In the data rows, the value 128 means zero.
Here are some numbered points:
[165 162 130 102 144 129  88 127  76  88 178 152 157  85 117  71 191 157 174 151  99 114 157 201  66 169] 0
[149 160 131 104 145 123  88 123  50  82 174 145 169  97 118 100 204 133 177 148  99 151 153 204  70 160] 1
[ 88 154 131 106 142 116  88 127  88  73 176 134 164  88 129  94 192 132  71  67 104 158 166 204  79 160] 2
[131  66 128 107 141  47  92  87  61 102 136 142  44 134 109 105 178 117 169 178 105 127 165  98 146  88] 3
[ 82 140 128 103 147 129  88 126  67  86 174 146 162  95 121 106 184 147  76  47 109 147 160 192  80 177] 4
[ 85 158 129 104 138 124  92  88  66  93 173 165  62 127 126  90 180 134  76  64 103 131 158 196  84 157] 5
[141 157 128 100 138 124  88 130  87  80 185 154 157  92  98 108 192 125 180 150  98 117 164 206  71 201] 6
[150 156  72 161 129 124 164 130  79 102 137 184 146 100 127 162   1 140 169 164 107 117 157 102 145 174] 7
[154 146 130 100 139 134  81 130  57  96 175 168 156  87 132 101 196 134 179 146 103 113 164 208  68 173] 8
[135 150 129 104 120 121  91 130 147 190 178 146 172  94 119 115 189 154 173 153  28 114 158 200  83 155] 9
[ 95 150 130 106  72 132  92  86 114 189 141 152  73 132 113 102 185  97  79  57  39 109 110 104 144 158] 10
[161 168 130 102 130 106  85 121  83  99 183 155 161  89 113  88 196 162 179 147 107 107 162 210  68 158] 11
[130 153 129 105 134 125  89  84  62 110 181 135  58 134 144  85 199 107 172 172 106 120 160 199  77 161] 12
[ 65 134 129 113 143 132 106 104 166 178 156 141  77 127 125 110 165 134  40  34  68 154 145 170 100 149] 13
[148 127 128 100 138 124  86 127  85  95 185 157 165  89 134  95 189 135 178 180 106 137 165 217  66 173] 14
[143  90  95 131 138  80 129 126  79  76 186 186 162  86 126 134  85 110 178 181 100 116 162 207  73 120] 15
[137 140 128 108 136 115  96  90 110 185 170 132  51 131 143  86 173  77 165 161  38 142 109 189  85 161] 16
[137 120  90 150  96 100 153  98 141 169 105 171  73 133 138 155  37  98 155 165  65 102 114  46 180 132] 17
[ 90 129 109 150  66 106 156  96  84  95 106 174  70 127 111 135 103 124  87  61 111  92 152  36 188 129] 18
[183 115 128  96  64  82  79 123  88  78 143 148 155  81 151  79 203  87 187 161  97  96 100  98 142 128] 19
[158 117 127 131 120  87 131  79  56  96 138 187  39 128  86  84 207 136 176 140 102 127 163  99 152 117] 20
[137 141 108 151  80 122 156  70 100 108 134 184   0 159 130 131 102 117 158 149 113  94 151 108 138 159] 21
[132  61 102 156 101  67 164 128  89  95 133 195 162  94 159 140  94  63 171 149 107 107  56 101 145  86] 22
[ 74 115  82 130 120  92 130 129  94  83 134 176 157 101 166 158   8  94  83  67 103 132 113 103 143 121] 23
[153 112 126 133  69  91 132 132  38  94 138 185 164  94 173  92 188  61 175 155  95 105 104  95 147 129] 24
[142 114 130 154  66 101 161  93 100 101 105 180  59 129 120 115 178 131 165 152 110  87 151  31 195 137] 25
[ 91 137 129 103  75 120  92  84  66  97 136 162  38 132 126 128 186 141  76  60 105  85 156  96 146 163] 26
[148 124 128 111  98  98 104 126 203 244 134 139 142 108 100 112 160 123 155 152  21 111 144 110 140 113] 27
[ 80 116 129 132  78  96 129 127 149 187 170 159 147  97 108  97 171 126  81  52  44 112 158 190  87 127] 28
[147 141 130 101 143 116  91  83  84  85 182 154  43 132 104  95 181 125 171 149 102 124 167 202  78 176] 29
[141 140 130 100 148 126  87 129  77  72 178 130 163  88 168 104 195 160 174 177  96 125 165 204  74 166] 30
[144 144 128 131  92 120 129 129 202 233 137 154 146  97 109 104 168 143 157 158  17  99 147 105 141 131] 31
[142 157 126 103 141 127  91  84  75  98 176 153  48 131 134 111 187  90 173 153 105 147 100 199  75 186] 32
[133 138  95 131 137 123 129 102 175 219 155 159  72 129 147 154  48 115 152 151  29 140 117 168 102 151] 33
[136 185  98 102 126 125  86 127  42 105 178 135 168  93 111 132  91 124 176 156 104 126 159 205  69 186] 34
[148 112 103 106  90  94  94  84 199 182 136 142  42 133 117 131  89 150 171 140  37  88 158 100 143 125] 35
[136 143 129 112 120 124 102  65  84 102 161 147   0 155 137 106 175 123 155 148 110 108 149 178  90 155] 36
[ 94 136 129 104 145 117  94 127  26  99 173 147 151  98  96  91 185 141  80  65 106 129 157 192  80 155] 37
[101 144  84 110  74 119 100 127 148 175 164 138 152 108 139 157  30  99  87  81  55  91 113 183  94 150] 38
[102 151 129 107  80 126  93 128 140 180 170 153 155 103 153  99 176 111  79  56  44  96 109 189  81 164] 39
[ 72 141 127 114  93 127 107 129  83  94 111 134 137 110 139 114 163 135  39  24 114 111 147  55 176 158] 40
[154  75  87 155 101  74 160 127 103  93 168 179 158 100 141 163  22 139 162 143 113 109 150 182  91  99] 41
[147  74  90 136 102  74 126 128  65  72 141 192 166  87 108 160  68 147 189 170  99 101 167  91 147 109] 42
[154 105  78 108  95  98  96 128  75  92 168 138 141  93 131 173  10 105 168 143 106 117 110 185  83 122] 43
[ 90 132 104 156  70 121 164 125  66  98 171 182 154 101 127 112  92 141  79  55 105 103 156 191  82 182] 44
[138 111 106 134  22 104 131 128 107  95 104 170 146  96 161 135  99 110 161 154 107  83 117  28 194 138] 45
[144  90 129 157  85  68 163 127 145 176 139 193 166 103 173 103 178  86 165 168  45 109 109 105 143  79] 46
[ 87 144 131 110  80 112  96 128 146 180 166 128 154  92 110  98 185  88  82  67  51  91 113 187  83 169] 47
[151 110 127 107 117  82  95  89 161 178 171 140  53 134 149  89 182  97 167 152  41 119 111 190  85 122] 48
[146  59 103 159 108  47 169 126  97  88 133 210 176  90 146 136  90  87 170 151 106 112 110  98 143  79] 49
[ 54 166  93 136  73 123 128 128  77  87 145 151 169  91 135 133  81 110  61  59 108 105 176  88 148 177] 50
[158 102  95 133 117  84 127 125 181 194 131 176 165  81 111 148  79 145 174 156  20 110 163  96 150 121] 51
[104  78 108 131 159  67 129  97  63  91 163 155  71 134 182 128 107  69  88  81 112 136  79 179  94  86] 52
[147 147  99 104  85 113  91 125 146 177 171 137 166  94 153 140  85  78 171 148  31 100 101 194  83 166] 53
[152 146 129 102  79 115  88  82  58  82 140 155  42 130 114 106 193 149 173 166 102 105 160  96 147 183] 54
[ 95 141  85 132  73 131 129 129  91 101 134 159 144 101 152 166  21  64  86  70 108  86  73 105 141 145] 55
[144  98 128 113 108  81 105 127 166 240 153 141 143 109 155 101 165 100 155 147  25 114 119 171  95 102] 56
[153 158 126 103 132 121  89 130  34  92 180 143 157  88 115  89 185 117 173 155 104 139 163 203  78 170] 57
[139 155 130 103  57 132  87 127  45  75 139 143 155  81  62  98 188 109 174 160 102  89 160  97 140 158] 58
[131 134 128 117 144 129 110  86 197 216 151 135  26 146 133 109 158 114 150 140  43 156 120 163 105 153] 59
[ 86 147 128 105 138 115  94 128  39 107 171 152 158  92 134  93 175 126  78  46 107 122 156 194  83 167] 60
[161 158 126 162  65 119 173 125  94  89 136 202 156  92  98  94 191 147 174 149 103  70 157  97 146 194] 61
[106 141 106 155  78 128 161 124  83  88 106 179 152  96 118 132  99 134  83  79 108 105 155  18 197 164] 62
[130  33  99 131 134  55 127  83  95  86 140 173  52 128 144 133  91 125 172 162 103 117 155 104 147  67] 63
[156 169 129 104 140 117  87 131  48  83 181 132 158  90 149  89 188 135 172 136 100 152 156 200  75 178] 64
[152 147 106 155  69 124 161 128  89  93  99 198 147 100 110 134 104 143 166 163 107  95 153  22 193 163] 65
[157 159  95 103  83 116  86 131  88  92 179 140 167  95 148 130  70  89 177 156 104  80 102 201  73 180] 66
[146 159 130 106  51 125  93 129 161 196 142 142 156  94 112  98 192 131 172 174  36  94 160 109 143 168] 67
[108 140 127 102 140 126  89 132  46  89 173 147 164  96 151 110 176 151  75  58 103 145 157 195  84 187] 68
[106 128 128 111  87 127 104  74 131 174 133 142   0 155 116 100 166 126  94  85  65 104 143 109 140 142] 69
[ 89 109 129 102  95  95  92  88  61  82 136 140  47 131 152  89 189  92  76  57 104 100 107 103 144 146] 70
[146 140  83 129 114 128 128  92  81  88 135 167  48 136 163 177  11  95 167 151 108 120 112 105 144 161] 71
[147 132 126 100 144 127  85 127  84  52 181 145 169  91 105 121 194 134 176 151 104 167 164 207  72 163] 72
[146 127  88 130  99 128 131 129 155 175 107 157 146 102 121 156  27 156 158 151  59  99 152  38 185 144] 73
[120 149 131 105 130 113  91  86  49  84 175 139  42 131 162 104 183 136 173 150 112 150 157 198  83 153] 74
[ 76 116 104 104 106  88  93  88 147 188 133 143  52 132 114 124  96 136  78  49  40 132 160 103 140 149] 75
[134 134 128 113 122 125 105 102 186 235 159 136  73 127 121 113 166 137 156 146  18 132 147 171  99 153] 76
[156 132 124 105  54 145  89 130 139 186 134 130 148  95  82 114 198 147 171 139  23  97 159 101 146 167] 77
[140 137 128 110  80 121 104 130 188 245 134 140 151 107 157 111 160 112 157 123  17 108 110 112 139 153] 78
[146 152 130  98 138 133  87 128  97  94 181 125 162  76 131  90 196 171 181 167 102 101 166 218  75 148] 79
[142  95 107 130  50 105 127  94  72  94 104 155  63 129 106 134 103 127 164 129 108  85 154  27 192 130] 80
[154 131 128 102 137 129  86 128  64  75 176 145 151  92  98  89 192 134 177 178 108 122 155 202  70 180] 81
[ 86 124 129 108  78 122  96 127 114 183 170 138 156  99 135  95 177 125  80  64  37 109 112 191  85 171] 82
[133  96 100 134 186  89 130  79 114  88 179 168  45 127  79 143  86 145 174 151 108 149 154 200  79 111] 83
New points follow, each followed by the number of its nearest point above by angle.
[135 163  76 157 133 124 164 130 108 109 135 194 154  99 125 165   0 122 164 177 113  98 151  98 139 160] 7
[ 75  70 129 129 118  54 130  90  97  95 136 169  52 130 143 110 183  99  82  55 108 131 111 103 148  76] 70
[100 121  82 132 144  95 129 127 110 183 137 162 148  99  93 162  20 102  83  74  45 151 154 106 149 125] 23
[150 132 101 158 136 129 164  87 177 174 176 182  56 127  98 135 100 130 166 150  44 141 152 185  81 173] 33
[158 114  84 135 103  73 131 123 120  91 143 192 192  87  90 137  64 165 196 183  97 129 172  85 153 107] 42
[ 84 144 129 133 108 125 127  83  95  79 176 155  49 130 155 108 192  94  80  61 101 122 109 193  78 149] 5
[ 94  71 109 153  52  70 155 127 156 183 133 189 154 103 130 138  97 128  88  66  59  89 153 106 139  99] 28
[ 76 169 128 133  75 110 127 129  76  75 136 169 167  95 112 110 195 135  69  50  98  93 162  97 146 175] 40
[147 149  99 103  78 116  90 129 119 190 175 127 146  93 177 139  95  92 172 156  31 102 110 195  82 145] 53
[166 165  77 106  95 113  91 126  85  79 140 146 155  94 106 165  12 131 170 159 102  83 155 104 146 165] 7
[101 104 129 108 135  91  96 127 139 192 171 134 152  90  94  92 179 134  80  66  40 139 152 197  82 122] 28
[127 107 127 128  62  91 130  93  89  94 102 164  61 134 143 106 177 100 163 122 106 109 116  19 194 127] 25
[150 161 127 106  86 119  92 125 152 205 171 128 153  92 140  92 182  97 167 145  40 117 112 195  85 172] 9
[138 105 105 154  68 100 162 128  55  94 104 191 144 102 107 128 100 129 162 151 107  98 152  27 196 127] 65
[100 136  88 151 100 129 154 128  97 102 107 178 151 106 128 163  30 124  90  66 109 117 151  40 184 157] 62
[ 75  68 104 109  98  66  96  91 145 177 135 141  53 126 157 136  99  91  84  80  54  97 114 105 138  94] 75
[ 66 135 128 112  90 120 102 128  91 101 138 149 145 106 140  95 167 104  29   8 114 122 119 112 141 160] 40
[158  59 128 153  75  74 161 128  67  94 165 190 146  99  96 105 178 128 165 132 112  79 148 187  85 102] 15
[141  80  86 131 114  71 128 130 123 177 163 157 148  98 141 162  24 133 161 156  51 131 154 181  93 101] 41
[144 160  95 102 129 134  83 126  52  62 178 134 154  91 165 145  96 147 178 163 107 144 166 203  73 168] 34
[146 159 128 131 130 116 130 129 129 194 175 179 169  96 120  92 189 136 171 151  29 136 158 194  81 154] 9
[ 68 149 129 108 124 113  93  87  79 100 171 136  41 132 132 117 184 119  80  64 108 151 153 193  85 162] 5
[160 158 130 106 141 131  94  82  58  84 172 147  53 129  95 107 192 160 169 147 103 135 160 192  76 160] 29
[138 106 128 129 108 100 129  71 117  97 110 169   0 148 118 106 164 104 158 152 110 113 115  47 179 124] 25
[ 82 151 127 106 150 131  97  88  81  91 134 132  60 131 188  98 178  57  80  67 106 137  61 108 140 156] 70
[ 75 131 129 115 107 122 110 106 162 215 150 137  84 129 130 113 155 110  54  44  44 107 115 162 104 138] 13
[144 120  87 151 144 103 156 129 139 171 102 174 149 100 123 156  31 136 160 145  56 133 148  38 185 122] 73
[100 148 130 102  74 121  85 131  71  57 137 134 157  90 114  87 191 146  70  45 103 105 155  97 150 169] 40
[145 105  75 131 122  97 128  85 129  87 133 168  53 125 146 163   0 126 168 140 110 114 159 100 141 119] 71
[145 139 128 102 126 136  91 127 163 201 176 136 159  89  94  91 189 112 168 151  37 124 160 193  82 157] 9
[ 79  92 102 131  61  96 129  89 164 180 136 149  60 127 124 122  94  96  79  78  42  77 108 102 141 126] 75
[146  61 128 108 137  70  97 126 128 195 170 133 158 106 123  97 177 141 165 157  47 106 154 185  84  74] 56
[129  99 106 107  67 100  99  92  69  85 103 143  58 133 118 130  98 128 164 162 114 100 152  29 195 113] 80
[131  70 109 131  64  62 129 129  67 104 106 166 150  99 132 128  96 110 160 142 113  79 114  33 189  95] 45
[ 84 149 127 106 136 132  94  87  87  96 172 147  38 127 133  94 178 133  78  64 106 123 157 193  82 174] 5
[ 98 144 130 106  83 124  93  87 151 190 141 139  57 130 144  97 179  77  79  66  42  99 112 103 144 151] 10
[138 106 130 114  86  98 105 127 179 229 160 131 155 110 154 123 160 108 157 137  15 103 115 173  94 117] 56
[168 150 105 131  98 127 129  88 153 181 174 158  63 131 160 137  93  98 170 137  36 102 108 193  84 176] 33
[ 93 159 127 104 129 122  90  85  63  86 175 149  55 131 139  91 168  90  72  79 107 145 105 196  80 156] 5
[162 132  75 130  72 132 130 128  89  96 141 170 155  93 126 179  11  84 170 156 103  85 107 105 149 157] 7
